In the rows, 128 means zero.
Each path below is one point turned by a fixed rotation once a step. After each direction that follows a path, write how fast that rotation turns it, in deg/step (0 if it stays still).
Each turn is a multiple of 5 degrees from 10 to 175, or 0.
Each row of a path follows its step; steps can be skipped.
Path 1:
step 0: [137 133 124 131 141 125 109 139 131 127 121 133 125 132 120 128 140 134
 138 138 124 128 137 136 130 131]
step 1: [135 123 129 124 124 120 125 131 126 120 129 122 131 132 119 136 135 113
 118 138 146 135 140 134 126 125]
step 2: [137 134 128 120 125 126 144 115 124 136 121 129 136 133 139 126 141 127
 131 127 139 123 141 124 131 129]
step 3: [124 129 132 138 128 114 139 132 122 121 114 125 119 128 142 130 135 127
 140 127 122 132 127 116 128 121]
step 4: [114 143 137 133 125 120 129 118 122 121 129 118 124 125 132 142 120 123
 120 131 125 127 122 127 126 141]
step 5: [126 129 123 127 123 135 136 117 128 127 126 131 136 141 130 119 114 124
 121 117 127 133 108 124 126 133]
step 6: [118 123 127 130 149 142 128 132 136 136 129 129 122 139 125 128 126 135
 138 123 115 129 121 125 131 131]
step 7: [123 121 120 132 136 132 107 134 144 120 124 128 132 125 126 137 123 128
 122 138 129 131 125 137 119 128]
step 8: [137 128 132 111 131 133 121 127 136 126 138 127 146 136 122 122 136 126
 116 135 133 126 132 130 133 121]
step 9: [135 121 124 114 125 123 136 136 138 139 124 132 130 124 132 127 146 130
 137 127 127 139 137 124 125 122]
Speeds:
[133 123 130 123 128 122 126 132 122 132 125 124 129 128 134 128 131 128
 126 129 129 126 132 130 127 130]	45
[129 131 130 131 124 129 130 129 130 127 127 129 127 127 126 129 141 130
 125 127 133 128 129 128 126 126]	45
[126 123 130 127 129 128 128 123 128 132 127 131 131 131 129 123 130 132
 131 120 127 133 133 125 128 128]	110
[127 125 127 125 129 131 127 136 128 125 129 133 131 132 124 131 126 135
 126 128 130 126 129 125 124 133]	45
[128 126 132 133 128 124 126 125 130 129 132 130 133 127 130 132 124 126
 121 127 136 128 128 129 130 129]	115
Path 2:
step 0: [126 118 133 124 128 119 118 148 145 129 133 132 124 132 117 120 132 119
 129 121 116 139 122 130 119 126]
step 1: [138 133 138 130 128 126 131 127 141 144 125 129 134 119 118 121 121 123
 121 136 113 131 122 122 131 148]
step 2: [133 123 131 118 119 121 112 135 145 131 126 145 130 135 130 118 125 133
 131 116 119 133 136 117 123 133]
step 3: [135 128 119 134 119 134 125 129 137 134 122 123 127 124 108 117 126 130
 115 136 109 137 131 123 121 133]
step 4: [126 131 137 125 123 125 118 147 143 126 132 137 129 128 127 119 134 118
 131 119 107 134 126 135 130 133]
step 5: [131 124 139 125 124 121 125 123 134 143 128 127 133 122 118 118 113 134
 119 133 116 140 119 127 124 144]
step 6: [141 122 131 126 130 126 115 143 142 130 122 139 133 139 121 117 130 123
 124 114 120 131 131 114 126 131]
step 7: [130 132 120 126 118 129 125 130 143 140 128 128 128 116 112 130 125 124
 124 139 110 135 133 122 115 139]
step 8: [131 125 136 126 118 123 123 137 142 128 120 141 123 136 131 114 129 126
 129 122 105 132 129 133 138 136]
step 9: [125 129 135 126 126 126 121 127 142 137 135 123 132 123 114 111 121 137
 115 130 122 145 126 124 119 133]
Speeds:
[131 121 124 128 125 122 129 126 128 130 133 127 128 124 127 126 125 129
 132 131 129 129 129 132 121 126]	160
[125 127 121 128 123 132 128 131 126 127 122 128 124 130 127 134 129 125
 128 128 122 129 130 132 124 125]	90
[127 131 125 130 123 129 129 124 133 124 130 129 124 126 130 122 132 133
 129 131 126 127 135 127 131 126]	70
[124 133 127 128 130 129 133 130 123 132 128 125 128 128 124 127 124 131
 126 135 130 132 132 126 126 134]	175
Path 3:
step 0: [133 122 117 118 126 131 129 133 137 141 127 133 135 120 120 135 103 124
 121 134 126 123 139 128 128 134]
step 1: [129 125 119 121 112 127 127 122 134 116 126 141 123 130 124 116 130 134
 123 114 131 119 127 121 146 136]
step 2: [125 125 148 114 123 120 124 138 129 131 137 127 127 125 132 130 130 121
 139 130 140 133 132 107 137 127]
step 3: [138 118 138 137 120 131 114 140 120 125 124 130 121 119 138 133 136 131
 132 125 125 125 116 135 117 142]
step 4: [112 115 119 130 135 127 134 122 130 120 124 119 131 137 137 134 126 131
 138 131 146 133 120 130 112 133]
step 5: [139 128 125 125 137 127 134 133 120 130 132 126 123 133 107 121 127 122
 118 123 134 121 118 131 109 116]
step 6: [109 137 135 146 134 130 143 128 137 129 131 136 123 135 124 128 126 116
 117 122 120 121 131 126 130 135]
step 7: [133 131 131 122 139 123 125 130 132 125 111 121 129 115 117 137 124 130
 112 131 127 131 148 120 133 135]
step 8: [133 129 131 129 118 123 121 110 129 121 136 126 147 124 132 126 132 132
 119 110 121 134 121 122 135 135]
step 9: [123 131 119 122 131 125 119 136 124 133 139 127 132 115 140 124 142 112
 132 130 142 142 135 130 133 126]
Speeds:
[128 126 128 127 126 124 121 125 127 131 123 130 129 123 132 127 132 124
 135 123 127 128 128 123 130 127]	55
[127 124 131 124 126 133 126 128 131 127 134 125 128 124 127 129 137 133
 127 130 125 131 129 124 129 132]	60
[130 129 126 130 131 128 126 137 127 127 128 128 134 126 128 123 128 135
 128 126 126 122 129 125 125 126]	155
[128 125 127 130 127 133 127 126 123 127 122 124 130 127 130 135 124 128
 129 131 125 124 132 129 127 134]	100
[129 125 128 130 131 131 126 126 131 133 128 126 132 127 129 126 126 127
 121 123 128 129 134 131 136 126]	45
Path 4:
step 0: [121 133 134 142 143 135 115 124 136 124 124 140 145 121 121 138 125 131
 139 123 119 129 137 135 117 127]
step 1: [114 136 131 139 144 129 135 128 118 131 137 143 142 128 125 115 129 134
 135 122 129 127 135 145 131 123]
step 2: [120 134 125 134 131 124 153 137 130 115 122 133 136 128 130 125 132 149
 132 132 136 118 128 140 129 126]
step 3: [121 121 128 127 132 120 133 123 137 107 125 137 140 122 119 141 124 146
 129 122 140 119 129 118 132 123]
step 4: [115 119 132 130 142 111 124 121 116 130 136 140 132 122 121 133 127 138
 122 134 122 115 124 115 134 120]
step 5: [121 119 128 145 139 120 129 126 118 134 120 130 132 130 134 143 127 141
 130 144 114 119 119 135 126 136]
step 6: [130 113 125 141 139 132 125 124 123 125 125 128 142 124 130 144 120 138
 142 119 128 134 124 144 137 137]
step 7: [133 114 125 128 141 121 134 127 119 136 137 127 131 115 127 120 133 142
 134 118 137 127 131 142 147 124]
step 8: [132 121 127 124 130 115 137 127 133 134 117 123 121 123 138 133 149 149
 129 130 137 115 133 133 135 126]
step 9: [130 122 132 122 135 126 116 118 131 122 115 129 129 121 133 153 143 135
 134 116 126 118 131 122 129 118]
Speeds:
[124 129 130 126 127 130 122 123 124 126 130 132 131 132 132 130 128 126
 130 121 133 129 128 125 133 130]	125
[132 124 130 126 131 126 134 132 128 125 127 132 128 128 134 123 124 125
 130 124 131 130 130 133 127 132]	70
[121 136 129 129 129 130 131 130 131 125 128 134 133 126 124 125 125 129
 125 130 128 129 128 125 125 132]	25
Path 5:
step 0: [119 123 127 129 130 130 122 126 127 126 141 118 132 126 104 128 122 139
 125 120 137 127 137 126 123 138]
step 1: [118 125 124 131 121 137 128 112 136 129 124 120 120 123 125 133 147 145
 125 131 129 121 127 129 124 133]
step 2: [145 128 128 129 123 130 136 127 133 129 123 123 120 136 119 138 130 134
 129 139 128 135 113 128 115 141]
step 3: [127 121 133 123 122 136 130 128 124 131 133 121 129 125 111 135 105 139
 128 131 133 133 127 141 130 133]
step 4: [120 127 129 134 114 125 123 126 134 140 117 128 124 116 120 139 135 145
 128 124 139 126 135 134 133 126]
step 5: [143 123 125 121 114 125 126 133 138 128 122 126 133 128 117 134 140 135
 117 130 131 135 127 117 116 135]
step 6: [135 125 125 119 118 139 135 121 125 123 134 124 131 118 125 123 113 141
 115 143 133 134 127 130 123 128]
step 7: [140 130 133 141 121 132 120 122 127 139 115 129 118 114 132 130 119 142
 129 129 137 128 128 134 131 128]
step 8: [145 113 122 129 120 120 111 135 137 129 120 135 129 130 117 134 125 133
 120 126 125 130 129 127 133 132]
step 9: [128 125 120 122 127 120 130 126 131 124 137 136 130 123 120 126 124 139
 104 140 138 125 133 129 130 121]
Speeds:
[133 131 124 124 129 125 131 127 133 132 136 132 129 129 127 130 130 127
 127 132 122 132 126 130 127 127]	110
[129 132 121 125 125 129 129 128 125 123 126 128 126 135 122 127 123 124
 126 127 129 129 132 128 126 127]	120
[124 121 125 121 127 134 124 125 128 125 129 127 134 128 128 127 126 130
 128 128 123 127 126 131 132 127]	135
[128 124 130 131 129 124 133 132 131 122 129 127 132 131 129 129 122 131
 128 130 126 131 128 121 130 132]	120
[130 134 127 130 127 130 126 131 126 126 130 129 128 124 129 130 120 131
 135 123 127 130 122 131 130 127]	90
Path 6:
step 0: [140 117 131 143 124 138 128 129 132 124 133 130 142 125 134 139 117 144
 123 137 122 132 128 130 125 128]
step 1: [139 120 144 122 124 132 126 120 136 128 137 122 127 136 127 137 112 121
 121 126 125 141 131 124 127 139]
step 2: [137 128 134 133 123 115 120 117 129 119 135 128 121 124 127 147 135 129
 131 134 130 135 128 132 112 137]
step 3: [141 133 122 149 119 119 120 121 141 134 129 119 126 134 124 128 127 113
 127 129 126 126 137 129 126 132]
step 4: [130 126 132 148 124 127 126 141 118 138 124 130 134 132 125 135 132 121
 135 135 129 146 136 137 126 133]
step 5: [130 117 138 132 112 130 124 135 130 136 135 127 140 115 130 122 132 123
 114 131 116 133 137 130 122 129]
step 6: [142 133 129 129 129 129 128 138 124 128 143 116 135 116 133 144 124 129
 121 118 127 142 133 126 125 126]
step 7: [142 129 125 126 133 126 116 119 124 122 147 134 140 122 127 129 121 115
 134 129 117 131 128 130 123 136]
step 8: [133 138 126 137 129 111 128 124 140 131 136 125 142 128 125 128 122 138
 130 135 131 140 129 134 126 144]
step 9: [126 128 127 135 121 126 125 123 133 144 127 127 131 139 140 127 121 124
 134 123 116 141 126 134 108 134]
Speeds:
[133 129 121 133 134 125 123 128 125 126 130 126 126 125 126 126 128 125
 131 131 132 123 127 127 130 128]	85
[123 122 134 125 128 123 127 129 125 128 132 129 129 128 123 125 129 126
 128 131 132 130 124 129 132 135]	115
[126 126 128 132 132 130 129 128 126 128 131 126 121 126 120 125 126 133
 129 125 121 128 132 131 126 131]	0
[127 129 125 127 133 128 128 127 131 131 132 131 130 127 132 123 124 134
 131 126 126 131 119 124 126 129]	35
Path 7:
step 0: [121 126 125 136 128 132 121 125 132 121 132 135 128 133 111 130 142 126
 127 136 127 138 126 116 141 140]
step 1: [121 129 138 127 145 134 131 124 124 135 134 121 125 129 114 137 143 120
 132 133 126 139 128 120 130 133]
step 2: [131 137 135 122 136 132 134 120 123 123 130 127 120 124 106 127 136 131
 118 128 135 137 120 118 119 129]
step 3: [132 135 129 132 127 135 124 119 135 127 123 136 130 127 109 122 139 122
 124 130 131 126 121 107 135 131]
step 4: [124 135 136 139 142 127 128 123 130 142 125 119 121 125 122 127 141 120
 131 132 126 126 120 113 134 130]
step 5: [124 137 140 132 140 119 134 120 130 127 127 126 117 121 118 123 135 139
 126 121 135 136 114 121 128 123]
step 6: [131 130 135 126 135 127 129 119 142 119 122 140 134 120 119 125 138 128
 131 122 128 127 115 115 136 119]
step 7: [134 126 134 134 144 125 129 128 137 131 118 122 128 119 126 131 139 120
 128 139 120 120 114 119 130 119]
step 8: [129 127 137 139 138 115 125 132 133 124 119 125 117 124 122 128 133 143
 121 137 130 130 112 126 129 125]
step 9: [128 118 141 131 132 124 119 127 141 120 121 140 128 128 119 133 137 137
 138 128 129 135 119 124 138 122]
Speeds:
[135 128 126 125 127 134 128 128 131 125 128 127 131 123 125 127 124 121
 125 127 126 129 124 129 123 125]	90
[126 132 133 128 135 127 127 132 130 129 127 120 131 125 129 129 122 128
 124 130 129 129 132 129 128 132]	115
[125 125 126 129 129 132 130 126 127 128 128 121 121 128 131 129 130 132
 122 127 132 128 126 130 122 124]	120
Path 8:
step 0: [148 129 122 131 135 117 134 128 129 132 123 132 141 132 135 122 138 122
 135 127 131 136 127 122 133 145]
step 1: [138 137 130 130 144 116 126 126 140 134 113 139 134 131 128 132 129 121
 129 132 118 138 124 123 138 129]
step 2: [139 128 135 132 131 124 135 123 127 140 121 133 138 142 120 120 135 130
 134 142 122 138 127 115 135 129]
step 3: [140 127 134 130 133 123 143 131 134 130 111 126 131 136 130 134 146 128
 128 127 122 137 137 123 137 137]
step 4: [137 134 135 126 133 129 124 129 135 136 115 132 122 137 128 135 146 121
 132 138 133 139 120 120 140 125]
step 5: [145 127 132 135 131 127 135 130 129 128 120 135 131 139 142 118 142 130
 132 133 138 140 125 116 127 129]
step 6: [131 130 135 129 145 117 133 119 133 123 114 136 124 131 141 128 141 130
 134 123 123 139 123 122 139 130]
step 7: [131 124 141 136 135 125 124 123 129 142 112 133 132 134 126 124 136 132
 143 128 129 137 114 119 131 126]
step 8: [137 126 136 136 128 129 139 131 133 125 108 124 138 142 137 126 138 135
 131 123 119 129 121 120 132 127]
step 9: [137 130 139 125 132 134 128 121 128 128 115 124 128 131 136 131 143 118
 140 128 122 128 118 123 147 127]
Speeds:
[127 130 128 129 135 122 127 125 127 129 131 134 129 123 132 122 122 129
 128 126 128 131 128 125 126 126]	70
[128 127 120 128 128 127 131 131 123 126 125 123 131 128 129 123 131 133
 123 125 129 128 130 123 127 130]	135
[128 129 127 132 127 127 121 134 129 132 127 129 129 132 128 130 128 125
 121 126 126 129 124 124 123 124]	115
[129 122 124 129 136 129 122 127 126 128 125 127 126 124 127 132 132 124
 131 128 126 125 133 128 126 128]	125
[131 127 129 132 130 127 134 134 135 125 125 129 130 128 132 131 125 130
 128 125 128 127 133 132 122 129]	145
Path 9:
step 0: [137 136 129 133 127 123 129 122 129 121 122 114 126 132 129 135 129 132
 135 145 117 123 136 142 118 123]
step 1: [129 131 145 142 127 121 128 138 145 131 133 130 119 132 130 119 128 131
 118 141 125 124 130 124 129 131]
step 2: [118 131 138 124 123 133 110 125 136 123 117 127 134 125 125 124 138 120
 121 133 138 124 136 127 123 116]
step 3: [129 133 142 133 139 130 122 125 125 122 121 110 131 118 127 127 123 126
 142 135 128 118 116 126 128 132]
step 4: [126 126 143 125 118 119 122 122 141 134 133 125 122 125 129 130 133 119
 136 129 110 130 126 139 125 134]
step 5: [138 134 136 130 118 125 119 123 128 108 128 122 117 127 122 123 128 131
 120 140 124 135 136 128 131 118]
step 6: [132 119 143 133 129 126 126 136 133 127 113 128 131 138 118 121 132 128
 130 144 136 120 125 131 135 134]
step 7: [122 126 142 123 139 122 121 130 135 128 131 125 135 110 128 136 146 124
 128 138 130 132 129 128 126 124]
step 8: [125 138 141 137 137 124 123 110 126 119 126 123 131 137 123 134 123 120
 136 135 116 129 132 125 124 128]
step 9: [133 138 141 135 117 134 129 136 127 131 134 126 124 128 129 119 133 123
 131 144 122 126 134 145 124 137]
Speeds:
[123 127 130 126 129 132 127 135 127 127 120 129 126 125 127 124 128 129
 128 126 134 129 133 127 132 130]	90
[131 132 123 131 124 130 124 124 121 124 123 128 131 131 128 127 130 129
 132 131 128 124 128 125 130 129]	125
[127 126 126 123 131 131 126 121 127 127 126 127 129 124 125 126 130 131
 122 127 123 130 132 128 126 121]	135
[132 134 130 129 124 127 134 126 130 129 130 129 122 132 127 124 130 132
 126 127 128 127 134 131 132 126]	85
Path 10:
step 0: [134 140 127 133 119 129 124 135 140 127 127 130 122 121 137 135 123 124
 101 122 123 134 129 139 136 136]
step 1: [127 139 125 128 127 138 119 130 133 111 122 133 131 110 138 125 129 126
 119 134 130 118 117 118 126 145]
step 2: [146 129 125 121 127 130 128 137 127 111 126 127 132 140 135 130 136 118
 114 133 117 126 132 126 129 146]
step 3: [131 137 132 126 116 127 134 129 122 113 123 130 141 136 142 134 113 125
 121 127 121 119 115 115 132 125]
step 4: [131 130 111 126 121 131 136 133 132 124 119 110 142 135 131 137 132 116
 120 143 136 127 122 119 133 125]
step 5: [131 119 132 122 132 129 135 125 125 125 130 120 135 129 131 141 121 128
 125 140 128 115 140 100 130 128]
step 6: [133 111 122 115 108 108 140 127 124 132 121 119 125 132 131 126 127 128
 128 136 131 128 130 118 132 126]
step 7: [125 112 128 124 129 121 142 135 131 131 127 124 129 118 110 137 109 123
 122 125 138 119 123 122 135 123]
step 8: [119 114 130 137 124 124 131 140 126 135 110 124 118 122 119 120 126 126
 128 133 137 137 139 113 135 135]
step 9: [114 108 132 124 131 126 134 130 124 118 123 130 116 126 119 117 119 138
 117 135 125 118 139 138 133 129]
Speeds:
[130 130 123 130 132 135 125 129 128 128 126 128 128 124 122 127 131 123
 131 129 131 127 132 121 125 130]	110
[125 129 130 136 130 128 122 134 131 132 126 124 132 127 130 129 126 127
 124 131 131 129 127 128 130 122]	95
[130 129 132 132 129 130 130 128 128 133 129 131 126 131 130 135 124 127
 128 124 125 132 132 123 130 133]	140
